In the rows, zero is written as 128.
A state moves one step at a time under one of 7 hidden systems, and each row is a state written as 18 numbers. Each run below is a few steps of one system.
seq 1, ratul (11 x 18):
[[ 92 128 154 111 158 154 131 163 112 140 158 148 131 174  51 159 112  99]
 [109 159 104 169 140 143 157  92  96 139  62 177 112 160 137 122 136 121]
 [149  99 145 172 109 123  86 124 153  89  96 104  91 122 185 101  94 100]
 [132  59 181  64 146 121 109 156 127 126 117 118 130 120  88 139  93 120]
 [129 157 120 104 142  97 130 150  71 168  75 177 166 134 109 136 160 149]
 [152 143 100 186 110 104 121 136  87 100 137 124 113  79 187  97 157 121]
 [129  70 154 103 140 109 142  94 156  80 185  87 133  87 134 138 115 155]
 [116 128  99  94 144 109 139 144 161 172 141 132 202 164  97 134 141 175]
 [110 191  91 177 120 146 122 168  92 150 178 145 119 160 153 101 144 126]
 [131 116 137 157 135 153 143  53 129  73 180 125  85 134 120 122 108 105]
 [144 101 138 118 141 135 150  97 199 141  81  96 152 175 106 128  91 146]]
seq 2, Nureg:
[[117 136 111 152 145 136 164 100  96 215 125 114 102 107 167  98 110 107]
 [126 144  84 140  79 147 135 118 186  55 145 126 153 116 158 114 128 156]
 [119  67 126  73 152 144 117 133 133 166 118 151 110 142  97 169 175 158]
 [ 96 201 172 147 133 131 127 121 134 146 148 143 113 180 135 129  84  95]
 [163  96  68 173 109 175 129 149 112 112  95 108 124 120 105  94 127 100]
 [126  88 184 111 146 106 130 105 168  89 121  95  91 118 168 157 128 176]
 [109 134 131  96 122 100  86 114 103 129  96 193 171 141  82 142 116  74]
 [157 159 153 151 126 134 155 209 122 173 125  98 111 102 143  97 115 123]
 [159 118 112 166 132 106 133  74 127  61 176 107 128  99 117 144 169 129]
 [ 72  91 115  80 141 111 139 101 125 182  89 144 152  96 161 129 110 140]
 [112 192 133 119  92 132 116 193 161 104 173 167 149 150 131 121 133 133]]
seq 3, Nureg (11 x 18):
[[102 138 198 144 158  77 145 148 101 106 121 163 128 111 136 128  91  91]
 [155 103 101 175 131  80 125 179 118 132 120 136 178  88 125  91 136  87]
 [124  98 149 119 151  86 161 137 147 126 194  88 151  73 144 133 130 161]
 [ 73 130  94 121 146  98 148 113  92 126 169 188 186 123 117 127 137 133]
 [101 140  91 153 134 128 134 184 144 186 164 129 151 153 171  92 127 158]
 [127 112  99 142 136 158 124 106 143  93 216 102 133 177 107 122 132 163]
 [ 82  93 112 121 163 151 139 102  96 145  99 133 128 187 128 120  94 174]
 [120 154 135 148 110 128  62 167 130  94 116 123 133 205 155 110  98 146]
 [195  81 143 108 137 138  85 131  86 126 129  96 105 159  88 107 112 132]
 [150 162 176 126 142  95 140  89  87 100  83  99 133 133 143 124  88 156]
 [156 149 100 114  92  95  66 149  80 118  77 122 166  99 136 126 152 126]]
seq 4, nesi:
[[126 188 103 154 119 138  91 175 124 183 117  94 148 188 127 123 120 127]
 [114  99 122 134 146 131 129 107 129 130 244 127 109 129 144 112 136 137]
 [184 107 102 162 137 129 138  74 128 103  79 132 137 174 104 101 127 147]
 [125 195 163 147 112 126 106 126 171 146 132  56 102 151 174 147 113 138]
 [121  90 113  92 131 127  61  94  64 128 179 122 113 140 136 121 129 144]
 [184 161 140 131 114 138 181  75 124 129 108 165  95 121 133  87 121 132]
 [157 171 121 117  93 110  82 116 154 107 116  58 147 101 129 176 155 133]
 [114 102 127  67 139 139 128 123  87 198 136 118 104 114 153 115 126 169]
 [134 150 124  85  98 128 144  68 167 101 131 208 145 129 117 126 136 127]
 [167 155 106 118 101 170 120 157 140 156  97  78 126 117  70 163 156 104]
 [ 74  83 147  90 156 138 160 100 148 144 167 106 105  93 145 164 131 157]]
seq 5, nesi (11 x 18):
[[136 125 125 152 134 181 133 169  99 153  92  88  75 155 146 109 117 157]
 [103 122 177 126 139  80  95  83 148  96 172 162 110 127 166 150 137 121]
 [173 134 104 127 110 147 105 130  69 141  72 118 142 135  92  88  96  93]
 [120 177 159 133 118 120 170 136 146  96 178 101 101  73 176 143 139 157]
 [146  86  89 106 132  89  72 115  89 148  80 147 163 131 120 133 172 142]
 [132 174 161 108 112 136 182 139 179 179 145 147 127 113 147  93  87 120]
 [127 125  86 105 115 136  93 135 115  72 161 117 171 136  71 169 172 149]
 [128 115 126 147 166 149 186 124 136 213 106 134  85 131 134 120 141 135]
 [ 97 112 124 112 105 123  94  89 197  71 146 129 162 140 134 147 105 114]
 [149 124 135 128 133 187 118 179  82 148 101 115  79 168  96 119 122 135]
 [ 98 127 172 145 153  93 142  72 143  96 171 144 104 105 146 164 138 103]]
seq 6, lago (11 x 18):
[[145  76 112 130 135  67 100 126 149 138  74 113 187 120 152 107 114 137]
 [125 155 151 120 134 102 133 219 102 133 147  95 151  84 122 145 141 141]
 [140 128 111 131 149 115 134  90  52 110 170 150 109 117 125 132 179 161]
 [166 151 110 146 131 101 160  86 173 161 122 104 156 146 165  94 123 185]
 [117 149 121 107 117 156 111 173 157  98 159  71 160 164  97 160 128 173]
 [ 85 135 116 100 156 167 138 109  73 184 158 152 106 163  91 144 135 127]
 [153 190 125 149 104 127 109  82 126 138 110 144 133 179 143  85  88 105]
 [167  97 145 127 113 172  96 163 153 111  90  74  90 156 109 131 106 128]
 [ 71 109 168  74 142 126  92 128 101 151  92 155 101 125 137 172 128 119]
 [153 143  90 120  92 106  95 130  85 150  95 176 154  95 143  82 125  88]
 [208 140 174 126 108 124 140 159 149 108 126 105  84  84 137 119 146 137]]
seq 7, satet, 11 rows:
[[128 109 150  98 117 116 116 164 165  67 130  75 148 111 141 152 124 184]
 [102 111 127  58 151 107 118 134 103 187 134 168 166 134  86 154 148 141]
 [155 176 108 177 136 111 149 131 108 191 153 134 144 140 137  75 117 102]
 [172 117 103 158 107 162 138 113 149  67 170  67 109 119 132 112 136 162]
 [ 90 100 135  82 146 132 116  98 160 132 103 104 128 159 131 182 141 185]
 [124 184 118 108 111 111  79 143 118 188 101 157 165 165 109 127 118  91]
 [190 136 130 150 109 174 137 145  97 136 157 123  67 128 120  78 119 106]
 [121  95 142 149 150 129 122  67 109  64 123  96  85 139 160 146 134 173]
 [ 99 134 123  97 105 100  82 146 142 133  45 130 171 116 154 153 128 138]
 [158 168 163  74 106 126 126 171 102 165 150 171 119 104 106 107 124 104]
 [154 111 115 164 153 131 167  67  77 124 156 139  92 102 126 111 145 117]]
seq 8, som:
[[102 157 137 138 173 128 183 105 129 193 119 157 122 176 124 137 136 155]
 [ 98 140  71 181 109 133  62 129 110 114 109 112 141 147 135 146 147  87]
 [110  83 162 115 126 187 136 146 132 126 151 129  60 128 143  97  73 113]
 [130 141 184 128 156  72 112  88 119 121  84 171 113 165 149 150 142 147]
 [124 111 113 155 132  92  81 200  99 161 114  90 146  94 152 129 143 107]
 [135 144 174 112 104 135 145 133 140  55 188 123 105  87 142 120 100 121]
 [169  83 125 104 149  86 159  93 119 136  85 167 150 108 121 115 157 169]
 [131 154 106 159 131 102 121 179 176 144 165  80 186 139 108 145 148 132]
 [115 134 105  84 100 187 149 112  94  79 145 140 139 100  68 129 101 104]
 [127 122 101 151 157 135 183  84 141 176 143 168 116 168 146  97 143 169]
 [129 129  98 167 121 130  60 128 151 116  96  89 148 182 104 151 132  96]]
seq 9, tuv, 11 rows:
[[146 139 140 123  95 125 103 106 155  83 184 185  97 139 174  93 139 141]
 [179  91 140 134 166 108 164 106 134 148 102  98 159 130  59 135 117 115]
 [ 75 202 114 116 110 133 124 141 116 117 128  96 144 126 156 171 148 172]
 [130  62  76 135 125 158 111 102 103 142 151 172  92 128 138  87 142 115]
 [159 168 186 122 129 105 164 115 199 153 119 119 134 141 141 112  91 139]
 [119 128  92 114 116 154  93 121 102  81  97 104 155 145  60 180 148 118]
 [ 92 125 134 125 137 131 129 138  86 199 122 126  80  98 195 113 122 134]
 [157 127 129 131  91 112 108 104 177  71 138 183 148 142 138  87 106 104]
 [168 113 154 106 150 129 153 163 115 156  87  79 138 107  65 160 133 128]
 [ 65 165 125 120 115 113  89 108  99 100 155 138 116 109 174 167 155 134]
 [151  70  88 156 130 130 155 134 127 154 124 168 135  99 132  63 118  98]]
seq 10, tuv, 11 rows:
[[ 81  83 154  71 132 138 110 116 130 126  77 153 106 138 165 130 102 166]
 [146 133 128  79 105  83  64 131 126 167 115 183 168 136 121 109 123  93]
 [189 184 141 124  94 131 130 144  90 121 123  93 124  77 102 119 120  92]
 [124 105 143 138 132 124 149  95 105  56  96 120  91  70 158 152 151 147]
 [108  71 109 104 136  85 144 126 172 154 120 161 168  87 153 130 150 146]
 [141 178 112  89 102 140 146 145 154 160 187 157 156 110  83 137 159 111]
 [139 162 117 172 137 162 166  90 104 130 127 118  76 120 100 160 163  95]
 [ 82 104 111 176 133 137 144 108 190 121  92  97 117 125 183 140 118 130]
 [ 86  85 118  80 115 167 113 167 184 147 142 159 142 155 105 126 101 120]
 [130 170 175 116 135 131  99 150 104 172 131 161  96 167  92 146 126  75]
 [133 142 128 205 123 113  89 136 104  93  95  88 115 124 152 128 111  73]]
seq 11, ratul:
[[ 90 140 111 152 129 134 178  79 122 113 182 157 110 100 181 105 121 135]
 [142 104 127 152 128 118 126 110 214  72 153 114 159 166 119 125 117 145]
 [101 110 125 138 160 161 126 176 132 190 137  99 122 185  95 134 114 131]
 [ 84 175 129 131 125 144 112  95  67 128 121 181 113 170 135 114  95 101]
 [190  98 134 162 113 140 140 103 146  79  83 151  98 131 129  87 114 112]
 [152  94 181 113 154 101  99 148 130 143  90  54 116 133 122 153 107 138]
 [104 127  98  65 115 128 105 144  58 164 101 155 164 100 109 118 116 124]
 [179 166 137 130 105 104 140 131 103 105 138 178 108  99 168  96 168 161]
 [170 103 128 157 142  92 122 109 147 103 172  57 143  87 110 155 161 122]
 [ 73 129 104  88 139 144 170 125 142 167 152  90 170 110 128 140 105 174]
 [112 184  85 123  90 146  95 134 140 124 171 182 142 178 146 113 153 151]]
seq 12, lago:
[[165 169 191 118 136 131 113  90 108 152 128 128  65 160 115 139 124 106]
 [137 115 100 119  99 147  88  80 128 110  44  96 127 133 145 131 111 131]
 [105 127 152  86 104 145 108 207 148 161 103 150 104 116 164 118 116 138]
 [157 124 135  74 104 110  73 114  92 124 151 177 124 106  99 140 162  94]
 [182 153 125 128 114 127 174  90 139 163  82 112 115  66 131 124 145 116]
 [117 149 116 122  87 149 126 139 174  61 127 120 113 103 171 154 160 172]
 [101  74  94  76 124 154 135 121 161 168 179 171 126 114 114 132 156 135]
 [132 196 139 121 111 112 157 100 160 133 152 160 166 118  94 134 115  85]
 [143 125  87 187 116 192 152 128 146  82 123 100  95 129 101 138 143 103]
 [ 60  90 162 131 144 145 136 107 181 124 147 149  79 147 176 138  99 125]
 [105  87 106 123 119 111  96 136 141 113 122 173 194 136  96 105  88  73]]
seq 13, som:
[[141 105  67 122 126 181 150 117 112 166 122  64 133 117 105 118 126 153]
 [ 97 171 122 102 110 165 116  86 168 112 168 128 125 196 135 139 118 167]
 [149 128  99 101 108 154  83 125  83 184  71 160 113 161 114 108 130 116]
 [126 192 158 161 123 146 119 132 147 170 149  82  70 150 171 135 120 114]
 [119 112 132  98 101 137  83  84 102  98  65 119  92  97 173 143 126 130]
 [130 124 160 105 125 109 120 184 170 168 132 140  99 128 195 112 140 171]
 [165 170 160 100  91  94  91 137 139 101 100 140 135  90 107 161 160  93]
 [126 126 122 117 128 132 199 146 137 172 123 114 128  40 146 122 137 133]
 [120 146 106 139 103 121 145 103 200  64 131 151 153 122 140 155 168 149]
 [129  73  92  92 127 164 146 164 153 165 103 161 144 120  71 133 146 107]
 [ 85 190 142 152 138 142 172 115 163 144 154 158 133 152 102 156 123  94]]
seq 14, satet (11 x 18):
[[113  82 117  97 120 132 115 141 167 153  82 200 124 155 165 101 131 155]
 [180 149 195 125 138  78 100 119 137 135 143 120 137 125 100 128 105  73]
 [119 114  95 158 142 169 162 150  62 117 121  79 112  84  98 145 134 115]
 [ 78 146 129 137 128 115 137 132 140  97 142 172 125 153 203 116 135 193]
 [176  86 121  89 105  94  90 115 181 140 111 152 171 113 107 116 135 101]
 [136 161 177 129 157 138 179 142 113 174 144  73 112 105  89 151 104 107]
 [ 87 148  60 166 123 155 130 120  79  85 159 150 136 142 135 130 163 148]
 [137  89 130 121 114 126 115 127 216 144 107 147 120 145 185  95 118 152]
 [157 139 180  89 129 111  98 111 136 116 145  96 148 130  58 163 102  86]
 [ 97 134  95 162 152 169 156 165  60 164 103 125 102 129 108 139 144 118]
 [113 143 124 160 110 112 100 129 141  87 163 167 113 157 208  85 123 159]]

Which system made each run below?
seq 15 (2 x 18):
[[189  95 127 154 124 112 117 119 166 148 121 170  93 114 133 122 188 104]
 [120 147 154 122 130 120 160 113 188 125 156  58 153  85 107 167 103 105]]
 | tuv
seq 16, 2 rows:
[[113  96 174 171 145 120 149 136 152  98 174 111  91 102 173 101  84 101]
 [121  56 104 139 148  99 148 122 139  80 109 171 187 117  94 118 122 118]]
 | Nureg
seq 17:
[[ 99 159 113 115 119 119 169 136 155 175  77 204 165 115 125 127 132 105]
 [118 143  96 200 124 156 154 163 154 114 114 138 107 118 121 151 173  89]]
 | som
seq 18 (2 x 18):
[[155 143  89 101 105 188 139 159 111 113 135  83 145 139  74 126 131 168]
 [ 98 168 154 108 145 150 136 102 127 173 137 162  77 177 133 161 157 149]]
 | lago
seq 19 (2 x 18):
[[153 174 156 112 135  79 151 146 142 187 153 135 164 130 154  90 109 153]
 [134 167  66 118 113 119 118 120 118 121 183 127 199 148  93 125 151 159]]
 | nesi
seq 20 (2 x 18):
[[145 113 159 123 131 105 109  86  61 114 127 144  82  85 161 105 113  97]
 [181 162 140 118  92 100 126 122 101  90  81 125 141  68 152 104 121 123]]
 | nesi
seq 21:
[[174 177 131  98 111 108 118 164 138 140  87 134 149 120  96 169 191 150]
 [116 155  98 148 116 137 127 141 101 161 145  97  97  54 158 148 174  99]]
 | ratul
seq 22:
[[142 101 126  90 129 116 120 204 125 131 177 123 153 102  97 139 164 155]
 [153 171 130 100 111 107 153  84 140 123 179 155 168 100  88 120 120  97]]
 | som
seq 23, 2 rows:
[[112 176 113 156 114 102  95 171 131 152 172 119 182 145 133 102  97  90]
 [151  81  94 134 140 159 164 145  95 118 183  91 119 100 113  97 132 164]]
 | Nureg
seq 24, 2 rows:
[[103 136 132  78 131 150  92 182  90 127 157 129 128 148  79 168 151 146]
 [142 161 144 174 149 125 133 107  76 159 149 149  73 167 153  91 119 117]]
 | Nureg
seq 25 (2 x 18):
[[ 99 155 116 104  88 157  54 109 139 114  95 163 103 168 141 153 133 106]
 [159 106 164 105 122 164 120 138 109 144 164 120  58  97  97 127 122  73]]
 | nesi
seq 26 (2 x 18):
[[102 168 119  82 100 130 119  96 171 127 121 156 189 136  81 163 120 100]
 [115 123  88 116 117 210 149 164 124 157 145 104  98 120  90 143 146 122]]
 | nesi
seq 27:
[[138  58 155 146 139 123 118 156  99  91 116 139  65  82 163 118 144 124]
 [150 112 173 121 141  55 121  96 172 123 121 170 164 127 135 115 113 108]]
 | Nureg
seq 28, 2 rows:
[[150 169  88 151  93 141 149 120 178 134  81 123 178 123 114 108 109  97]
 [111 119 126 115 127 153 107 188 153 125 174  66 112 133 139 154 149 175]]
 | nesi
seq 29:
[[ 72  98 131  96 101 149 107 177 125  85 153 141 132  76 137 129 102  97]
 [139 107 176 134 154 102 149 172 110 140 124 211 104 114 113 121 146  96]]
 | tuv
seq 30, 2 rows:
[[100 158 150  71 112 110 118  97 105 140 119 197 151 130 141 104  76 109]
 [203 130 130 167 127 126 168 135 115 122  89 150 110 100  96 109 155  95]]
 | satet
seq 31:
[[ 96  91 143 148 178 160 189 140  91 115 116 105 105 143 116 131  98 163]
 [ 90 112 118 134 150  88  65 101 110 104 173 156 142 175 140 147 154 142]]
 | som
seq 32, 2 rows:
[[122  87 148  88 158  86  92 137  91 163  97  89 133 115 139 157 143 162]
 [ 91 164 135  87 114 127 159 102 119 154 125 205 147 122 150  91  85 119]]
 | nesi
seq 33 (2 x 18):
[[ 95  85 140 116 148 155 150 174 125 171 161 190 107 146 118  92 105 109]
 [144 101 148 203 166  84 124 110 127  85 156 132 144 162 122 101 104 103]]
 | satet
seq 34:
[[115  99 143 132 151 128 155 161 158  88 134 164 116 160 139 141 170 200]
 [136 111 129 101 131  95  74 136 131 156 146 158 165 127  69 157 158  70]]
 | som
